(in the rows, 128 means zero)
One turn moves every row onto another: examples first, then more rows asked
rotog: [156 114 106 129 142  83 153 120 128 129 103 137 112 117 144 145 123 143
 166 103 145 123 104 129 151 126 115 155 109 140 131]
zuked: [152 116 129 113 165 135 155 120 108 109 117 125 112 119 155 155 144 152
 136 121 143 120 142 142 122  98 143 152 116 118 153]
bepu: [146 115 141  99 149 140 144 116 101 111 109 137 128 112 151 128 146 152
 139 127 134 144 124 141 144 108 143 137 116 120 146]
fup: [158  91 114 133 143  92 158 122 138 132 117 126 123 121 165 153 134 140
 179 101 151 119 122 139 154 108  98 141 116 158 112]
dorok: [102 110 119 148 151  85 148 123 119 130  90 136 108 112 162 169 185 175
 170  84 157 149 150 130 136  98 126 121 129 157 121]
moke: [142  89 119 120 144  90 153 120 151 138 114 121 118 116 151 161 144 142
 178 106 145 124 112 146 156 132 124 141 111 157 117]
ril: [117 110 140 104 121 103 132 155  93 124 136 102 106  83 137 138 161 173
 138 119 130 140 147 126 143  94 105 137 123 141 110]
buzer: [115 142 102 139 141  76 142 140 117 124  85 132 117 105 157 155 185 187
 156  83 143 138 153 135 130 113 128 130 115 146 106]
tas: [109 113 135 103 137 102 150 112 139  90 101 141  92 151 126 148 142 143
 136  97 133 144 133 118 112 102 135 116 125 143 146]
riro: [121 125 128  98 137 103 157 104 138  99 104 139  88 146 122 150 139 137
 145 118 149 127 129 124 113 118 125 137 103 173 141]
Lav: [148 113 128 111 154 148 146 121 108 112 111 134 140 119 161 137 150 150
 132 130 150 142 149 137 139  89 124 135 114 117 147]
lotog: [144 121 136 110 149 143 138 114  96 113 121 146 110 107 153 141 144 158
 141 120 127 131 135 151 137  87 127 129 125 118 147]
mase: [119 116 141  87 136 100 150 117 150  93  98 140  96 133 139 150 142 135
 115 101 150 141 127 134 142 120 132 132 104 156 148]
fere: [123 116 111 114 145  97 142 140 119  97 104 137 123 138 154 144 153 146
 135 119 126 134 156  95 116  83 120 120  93 169  74]
Muk: [138 125 119  98 154  95 133 148 124 106 102 141 126 124 141 154 153 171
 115 100 144 134 153  95 127  85 110 123 102 165  76]
miri: [109 118 131  93 138 107 158 152 103 127 123  99 100  74 136 140 174 175
 140 120 140 156 145 131 133  95 112 139 129 143 114]
Nukaz: [141  97 110 122 152  79 158 121 138 128 123 121 113 119 156 160 136 141
 178 105 143 108 113 137 162 108 111 152 122 146 116]
ninog: [121 134 106 105 133  91 146 125 127  92 101 127 120 115 152 149 157 158
 134 110 138 126 151  96 104  84 119 123 101 173  75]
kenis: [148 135 122  99 134  95 141 129 129  91 111 138 132 121 142 145 153 157
 149 101 132 131 149  99 117  80 106 121  87 169  79]
Tuli: [112 127 116 144 146  95 150 125 130 142  95 131 109  99 171 169 185 176
 163  84 159 148 156 112 139 108 124 127 125 156 113]
rupez: [111 120 144  99 123  92 155 112 140 102  94 145  94 129 116 147 154 135
 143  99 143 137 131 118 114 107 132 121 105 163 150]
peke: [150 121 122 115 153 139 140 112 108 121 123 143 128 101 159 140 140 155
 136 139 136 129 140 135 138  84 112 144 112 130 154]
Tafa: [105 107 133  94 137 101 158 120 139  91 100 135  90 157 134 148 142 140
 147 121 133 146 128 126 122 121 129 122 108 164 137]
vuso: [123 100 142  90 132 100 146 149 105 131 141  98 119  87 136 137 170 172
 149 129 132 150 137 123 147  97 104 138 116 141 114]
gubo: [130 129 110 106 139 107 136 120 118  98 109 142 136 134 145 144 146 146
 140 107 129 131 163 101 115  74 107 120  95 172  84]
sus: [158  95 118 126 152  84 155 111 140 133 116 134 106 125 172 157 136 147
 159  93 146 124 119 148 152 109 111 153 131 143 130]
Sazu: [141 119 135 110 153 142 151 118  95 124 115 146 127 109 162 139 160 151
 141 128 139 138 147 138 136  81 135 124 121 123 154]
Mupen: [118 123 116 150 149  90 135 143 115 133  97 121 113 113 167 173 186 175
 153  80 155 142 144 122 149  99 114 134 136 162 107]
Linev: [114 108 131 105 136  94 143 156  89 113 126  93 122  87 150 164 170 183
 128 119 136 137 137 116 124 107 110 153 115 151 115]
nura: [109  91 139  90 139  98 154 150  99 127 126 108 119  91 134 143 175 173
 131 125 144 160 139 124 134 105 100 145 118 134 112]
nup: [118 120 113 139 152  85 143 135 106 135  89 150 122 111 179 169 167 176
 171  93 164 142 160 117 136 103 135 122 121 156 109]
Kerod: [ 95 115 136  84 127  99 160 113 139  95 105 133  88 138 121 147 149 133
 151 108 139 141 132 120 122 111 118 123 115 159 134]
Mifoz: [130 126 122 110 132  95 140 143 117  90 126 132 126 134 146 146 153 141
 134  99 123 135 150 105 122  91  97 128  91 171  75]
Moki: [159  98 113 123 145  97 164 108 144 150 116 134 117 113 163 158 134 148
 167  99 146 128 120 132 147 123 105 144 118 160 124]
Tur: [107 128 106 143 154  85 144 129 102 129  93 131 118 119 167 172 175 175
 164  85 151 135 157 138 143  94 132 128 131 164 125]
gilov: [118 107 143  97 133  96 135 161  94 130 124 118 126  92 140 129 173 181
 133 128 135 140 155 116 134 107 115 141 116 134 105]

Nukaz -> kenis
Moki -> fere
And these:
nup -> tas
Kerod -> vuso
Linev -> rotog
sus -> ninog

One turn moves every row onto another: examples first, then more rows asked
Pevoz: [142 137  86 127 128 127 127 107 135 134 128 139 139]
beled: [139 148 124 144 125 110 107 118 128  94 119 123 122]
Zed: [121 163 121 113 132 121 159 129 123 149 134 123  96]
zoze: [130 151 129 130 106 106  96 132 123 108 131 109 113]
serek: [146 162 120 127  95 120 122 140 136 149 117 127 147]
Kolur: [117 137 155 141 138 105 123 151 153 123 145 140 108]
Fafam: [132 148 130 120 115  91 116 129 114 150 168 131 129]
zokin: [132 143 104 130 142  88 116 137 145 142  97 119 127]
Viv: [113 119 122 115 128  96 107 164 138 143 130 122 114]
Losoz: [133 141 123 134 136  72 108 148 130 150 114 127 116]
bufoz: [142 158 127 121 141 129 154 111 118 143 130 125  96]
Kozif: [133 140  90 108 120 123 109 110 135 139 136 108 126]
guta: [143 151 124 125 141 123 151 119 113 152 129 136  88]
Repi: [129 144 109 104 119  98 108 126 127 161 151 107 125]
zose: [116 135 127 113 112 131 113 141 142 107 138 109 133]
nika: [128 161 123 114 143 123 156 116 124 141 130 116  96]
bofu: [144 128 128 142 126 148 121 135 160 129 120 146 112]
Lur: [141 139 128 118 128 130 137 138 152 143 121 127 162]
dob: [123 159 122 119 124 124 152 131 114 144 139 131  87]
Duru: [142 127 130 125 136 139 107 130 165 137 117 113 103]
disez: [131 150 122 124 134 120 147 127 110 145 134 136  79]
baro: [129 149 166 126 121 119 120 147 154 140 152 120 120]
gabo: [139 139 148 116 131 124 114 142 165 161 131 108 117]
Rokik: [156 157 135 145 108 108 126 137 124 143 123 149 146]
vipim: [151 119 146 138 131 122 105 127 120 109 139 138 122]
vam: [130 129 135 148 138 119 132 152 159 137 126 160 114]
vode: [130 139 123 138 135  88 121 120 112 126 160 150 125]
rozev: [142 116 128 128 165 102 119 129 145 132 113 126 133]
Galit: [148 124 140 130 110 116 116 158 124 156 139 151 133]
rud: [136 133  99 141 146 100 131 114 127 131 136 157 133]

Viv -> zose
baro -> gabo
And these:
Zed -> nika
Fafam -> Repi
Rokik -> Losoz

One turn moves every row onto another: examples first, then more rows asked
kika: [125 125 136 118 141 113 107 115 127  87 115 108 116 123 138 184 135]
rozum: [110 146 150 121 141 131 104 107 113  79 114 117 107 120 129  99 109]
dis: [108 149  97 117 139 133 150 111 103 101  99 109 113  92 136 137 106]
noke: [122 152 115 113  99 129 131  84 111 112 122  99 117  93 118 133 114]
fuzaf: [151 122 161 112 147 114 145 113 121 120 125 107 141  89 133 122 115]
pusuv: [115 121 155 132 135 101 103 112 132  73 133 113 116 115 147 131 117]
Fuve: [132 120  97 120 152 136 128 115 119 105 119 109 117 110 133 180 138]
buse: [140 107 120 112 151 114 113 139 138  97 126 139 134  94 147 134 128]
mig: [126 127 123 111 140 134 102 132 131 121 111 126 103 107 148 117 152]
Nin: [137 141 120  97 128 135 103 109 127 140 108 109 122  99 139 163 120]
zum: [119 118 117 114 137 111 122 124 115 106 119 108 129  82 133 181 111]
bir: [137 136  83 113 142 151 142  88 123 104 120 112 134 126 124 141 122]
Vire: [125 124 155 124 140 114 153 108 121 122 123  90 129 106 141 110 134]
Saku: [121 101 133 109 131 121  96 119 125 100 141 124 148 104 109 121 129]
zagu: [117 119 131 126 108 113 114 113 119  93 139 114 107  94 124 112 148]
tuze: [122 131  90 129 134 136 150  98 108  87 122 102 111 109 121 154 133]
benu: [121 117 163 117 151 121 141 117 104 117 122  94 138  97 115 117 122]
gapi: [115 128 113 105 145 147 113 117 120 108 114 130 133 117 121  88 126]
nobe: [126 126 107 124 133 119 142 118 122  78 126 132 124  94 136  95 122]
Seneg: [139 154 110 107 153 139 131  99 133  89  96 125 130 140 147 138 111]
Zas: [110 136  96 103 147 142 129 105 128 129 102 107 143 125 143 138 109]
pevem: [137 145 135  97 153 145  93 111 120 105  98 121 125 129 123 163 121]
faf: [111 156 116 125 135 131 140  98 111  75 100 106 101 130 135 136 129]
Tok: [121 125 163 115 148 121  80 121 124  91 122 120 118 115 133 134 114]
vit: [136 135 147 110 158 125  95 116 140  92 115 132 129 124 152 120 102]
bupaz: [107 117 111 115 116 113 128  92 123 105 136  95 154 110 119 152 108]
Fif: [122 150 133 115 118 131 119  85 104  72 119 107 122 120  98 138 115]
bazog: [143 116  98 113 135 133 126  93 128 103 137 110 145 117 117 169 125]
sebaf: [137 132 108 116 120 142 121  90 106  99 133 103 118 102  98 161 132]
rele: [148 133 154 112 150 122 153 111 117 120 117 108 136  93 136 108 114]
fogul: [114 141 140 125 153 123 112 116 131  86 108 120 105 128 163 110 116]
luv: [138 129 129 117 124 107 123  90 131  68 133 114 144 123 123 162 111]
Kura: [123 122 159 112 162 130 139 122 107 127 111  99 135 101 124 115 124]
nav: [141 140 101 106 143 159 117 102 111 119 111 112 113 113 116 158 134]
Monof: [130 119 159 118 148 114 143 115 127 131 120  94 131 107 146 122 136]
Tuzi: [127 136 148 123 131 113 111  98 128  69 133 122 129 116 134 106  98]

Fif -> faf
Tuzi -> rozum
And these:
zagu -> nobe
benu -> Vire
tuze -> bir
Nin -> zum

One turn moves every row onto another: examples first, then more rows asked
Lagu: [164 121 134 119  83 100 128 134 143 159 130 127 135 154 142 134 122 127]
mula: [139 147 115  98 137  79 116 122 140 166 120 114 117 142 178 163 138 116]
zam: [116 128 133 148 135 100 111 114 138 143 144 124 110 144 140 158 168 113]
tiv: [160 140 107 136 135 106 120 121 110 164 150 148 110 166 173 152 159 136]
Ropod: [131 117 121 144 127 101 142 135 111 164 132 120 155 151 163 121 111 101]
fub: [130 133 157 148 122 105 122 130 130 158 125 136 122 148 162 148 184 120]
nepu: [155 115 123 113  97 103 142 142 105 146 121 117 117 135 138 138 133 150]
gimeb: [128 133 116 120  99  94 100 117 141 162 119 107 128 158 187 146 147 130]
Pebo: [139 100 128 146 127  82 154 137 137 154 122 132 121 133 172 151 111 155]
laf: [132 105 119 122 115 123 145 149 104 128 132 100 122 122 153 154 132 132]
bola: [146 146 117 107 138 100 129 115 123 160 144 132 112 129 168 183 149  99]
Daso: [120 114 130 151 113 102 146 117 118 140 175 123 131 120 167 144 117 147]
Ludag: [108 157 120 111 131 102 133 122 152 155 151 139 132 142 147 136 147 134]
Nem: [125 123 124 120 135 100 127 127 138 150 183 123 102 116 171 146 166 132]
silis: [150 117 121 129 129 106 141 152 113 140 184 114 113 136 172 152 111 135]
Fel: [122 108 105 127 100  98 141 140 112 161 122 135 121 155 180 118 134 107]
gimet: [140  94 143 108 124 119 143 146 121 160 155 103 148 151 180 139 142 134]
fodu: [152 134 124 145 146 104 121 110 147 141 167 139 115 124 186 158 136 125]
tidak: [141 147 139 135 101  97 137 161 143 173 122 141 118 144 177 149 158 113]
zosu: [146 107 122 159 125  96 144 132 115 169 144 103 147 126 151 154 113 114]

Ludag -> gimet
Daso -> Nem
And these:
mula -> Ropod
Fel -> tidak
laf -> bola

One turn moves every row onto another: examples first, then more rows asked
Tun: [145 125 146 144 187 132 139 127 148 123  95 155 116 123 125 105]
litil: [157 119  94 109 128 116 126 109 107 125 104 126 138 122  97 108]
vok: [162 126 114 142 170 100 136 125 112 105  85 113 160 128  98  95]
lik: [131 104 102 104 145 117 127 109 132 100 137 127 109 129 125  92]
Gana: [135 140 139 127 168 122 127 118 138 120  93 167 147 126 116 136]
Bemev: [136 111 120 136 188 102 137 125 136  80 120 115 130 134 125  81]
Ziteg: [167 122 119 133 156  87 137 117 124 109  94 113 143 133  74  93]
keku: [125 139 142 124 175 132 133 117 134 110 119 175 124 122 114 115]
zevoz: [125 107  99 109 146 110 125 122 136  97 134 119 105 128 113  85]
Ros: [149 112 128 135 175  84 137 122 145  84 120 113 130 136  94  78]
pel: [158 112 106 107 126  97 127 106 129 119 111 120 124 133  82 104]
vinu: [154 127 130 126 149 136 123 126 149 140 109 166 135 108 120 115]
mezol: [141 103 114 109 144  95 128 111 149  95 138 121 111 136 103  88]
kugal: [143 125 138 130 167 141 132 125 150 126 121 167 112 111 123  98]
bogo: [154 125 106 137 161  95 130 133 117 107  84 107 151 128  90  96]
lesu: [132 141 135 118 159 129 123 119 137 119 116 177 142 117 114 125]
zarag: [148 118  90 109 125 110 120 121 116 122 107 118 131 123  90 102]
koben: [133 114 115 138 182  96 134 135 136  83 110 107 126 134 111  79]
fabi: [157 128 138 139 168 127 130 128 147 136  81 154 139 120 122 122]
bof: [128 139 146 133 185 125 136 117 134 110  97 165 130 130 116 124]

litil -> vok
Ros -> mezol
keku -> lesu
And these:
fabi -> Tun
zarag -> bogo

One turn moves every row onto another: examples first, then more rows asked
gorav: [102 121  92 163 113 104 142 124 107 110 158 130  98 116 120 117 133 129
 122 143 125 112 143 131 134]
tif: [137 110 143 133 118 118 128 115 122 139 117  68 130 136 142  96 125 110
 141 122 113  99 138 142 123]
nos: [146 103 141 114 124 132 127 105 110 129 116  95 136 145 121  90 116 107
 143 144 141 104 150 131 135]
fada: [136 121  88 133 120 114 128 118 121 111 142 136 116  96 149  97 135 170
 143 120 112 134 135 129 128]
Pim: [117 105 126 152 111 117 129 120 131 143 164 107 124 153 160  94 111 117
 152 137 106 116 105 144 112]
nebe: [146  72 127 133 114 140 121 104 128 118 160 124 136 111 146  88 131 106
 145 144 135 106 135 128 111]
Vepo: [124 103 119 155 116  85 101 124 136 119 143  97 130 137 135 125 147 126
 112 132 127 105 151 109 137]
nud: [145 120 140 123 142 127 122 126 121 145 104 103 131 154 127 113 117 119
 157 128 121 105 136 136 118]
tik: [126  94 109 120 127 111 147 110 117 126 107 122 128 134 173 124 119 125
 110 141 163 111 151 120 139]
vil: [141 112  80 124 129 111 121 124 120 131 108 106 124 164 147  99 136 157
 126 140 112 140 130 121 119]
Gefi: [133 121  91 118 136 112 138 110 110 112 141 160 127 118 151  97 120 100
 109 113 129 136 162 126 142]
giso: [137 114 106 137 121 120 137 124 124 131 123 153 121 143 147  98 120 100
 184 139 135 111 134 132 111]
gode: [135 109 108 138 114 107 124 122 123 116 165 130 125 114 147 100 128 109
  80  98 106 126 144 131 123]
Lef: [114 142  91 126 138 111 130 124 123 130 148 145 110 147 143 104 116 122
 103 105 101 140 132 130 115]
Bufof: [149 116 109 131 126 110 158 128 115 110 162 140 117 116 159 126 106 145
 106 149 135 118 119 135 131]

fada -> gorav
vil -> Vepo
nebe -> giso
And these:
nud -> tif
gode -> Gefi

